Each path is a new rotation, seen through one point. The rows after it are directions, each followed by how far the rotation turns it, in degrees a step (0 if it stays put).
Each turn is a multiple of 5 degrees from 10 to 175, or 0.
Each row of a path follows its step; steps can be skipped.
Rotation 1:
step 0: [  7  -3  -8  24  14  24 -24  62  58 -39 -19  13  21 -29   7 -31   6  25
 -55   0   9  33  25  23 -18  18  10  -8 -14   3 -24  15  17  -4   5  20
 -23 -21  -9  10  28]
step 1: [-31  45   9   3   9  31 -33  34  34 -36  -2 -20   5  -7  -2 -13   4   7
   1  36  16 -13   7   5 -17  31 -17 -68  17  -3 -30  20  34  30   3  31
 -13 -41   8 -11  20]
step 2: [ -5   4   6  29  38  25   1  28  28 -35  31 -28   4 -13 -42   7 -22 -17
 -11   4  -4 -27   2 -15  -2  26   5 -37  53 -24 -20  14  -3   7  40  16
 -35  12 -11 -46  38]
step 3: [-17  -1  -1 -14   0 -20   1  35  19 -20  65 -31  -2 -54 -19  26  -8  48
  -7  -1 -10 -29  37 -33 -11   3 -11 -32  22 -15 -17 -14  -8   0  23 -34
 -38 -13 -14 -25 -14]
step 4: [ -4  20  17  37  11   9  36  55  33  15  48  10 -25   1 -10  63  -9  26
 -18  -6  38  19  30  -5 -15  -3  17 -17  -1 -14 -35 -19   1  -7  25 -39
   2 -15 -22  -9 -14]
step 5: [-24  44 -31  21  19   9  -6  15  58 -21  28  26 -18 -17  21  23  -7  29
 -46  11   6  23  40  11  37 -14   0   2  -2   2 -30  21  23 -51  31 -19
   1  -3 -14  20  -8]
step 6: [-11  23  30  21  26  19 -31  28  52  14  23  29  14 -19  44 -32  19  -7
 -10  16  -6  -5  20  45  13  11  22 -36   7  -2 -48  10  45  -3  16 -39
  -1  -9 -10  13  20]
step 8: [-58  18  15   4  46 -22 -24  41  37 -20   5 -37  39 -25 -15  24 -21  15
   2  -8  -9 -28 -37  -8  -7  37 -15 -23  27  -7 -10  -7  35   0   4 -21
   6 -23  12 -38   8]
step 9: [  4  -2  32  28  37  -5 -25  71  29 -36  28  -4   5 -37 -29  59 -11  11
  -1 -12 -10  33  -3  -2  -1  33  -5 -24   8 -11  -2  -2 -31  -7  -6 -19
 -35  27  14 -29  -6]
step 10: [-10  34 -14  -2  24  25 -12  28  33 -28  29  15 -38 -13 -19  58 -20  26
  21  14  -4   4  21 -20  -1 -10 -11 -36   3  46 -26   2  15   1  -7 -50
 -36   0  19  -3 -35]
step 12: [  1  16 -22 -12   7   6 -16  46  59 -25  -1   7  19 -18  13 -45  20  35
 -33   7   6  15  51   6 -32  18   1   1 -17  30 -31  31  17 -16   4 -27
 -20 -36 -26 -11  -3]
Speeds:
[  0  -6  11  -9   1  -2   0  -1   3 -11  -4  -5  12   3   2  -7   2 -16
  -2  -9  -4  -1  -9  -7   8  -2  -1 -14  -3  -1  -8   8  -1   6   6  10
   4  -9 -11 -13 -11] : 60
[ -4   8   5 -12  -5  -5   2  17  -4   0  10   5  -2   4   3 -16 -12   1
   3  11   3   5  -1   7  -6   0  -1  -8 -10  -5   1   3 -19   7  -7  -6
   6   7  -4   0   0] : 125
[ -6   5  10  10  -2   1   3  -8  -1   6  18   1 -12 -12   7  -5  -8   1
  -8  -3   4  -9  -6  -1  -9  -9   4  -3  -7 -11   7   0   4  -5   9  16
  -7  -6  -5   4  -2] : 25
[ -5   5   5   6  -3 -11   4  11   5  -2 -11  -3   5  -3   2  13   2   9
  -2  -3  10  19   0  -3  -4   5  -2   5  -9  -7   6   1  -2  -8  -4  13
  14 -12   3   2  -3] : 85
[ 10 -15   7   3  -6 -13  -3   5   5   4   3   1  13 -22  13  -7   8   1
   7  -5  -5   0  11   4   2   1  -1  -1   0   0   2   6  -7  -4  -2  -2
 -12   2   5   4   4] : 120
[  1   1 -12   3  -4   2  -3   6   2   2  -5  14   7   1  10  -2  14  -8
 -11  11  -5  -5 -14  12 -11  -1  -9   8  -1   1  -5   1  -3   0  16  -1
   4  -9   2   7   0] : 55
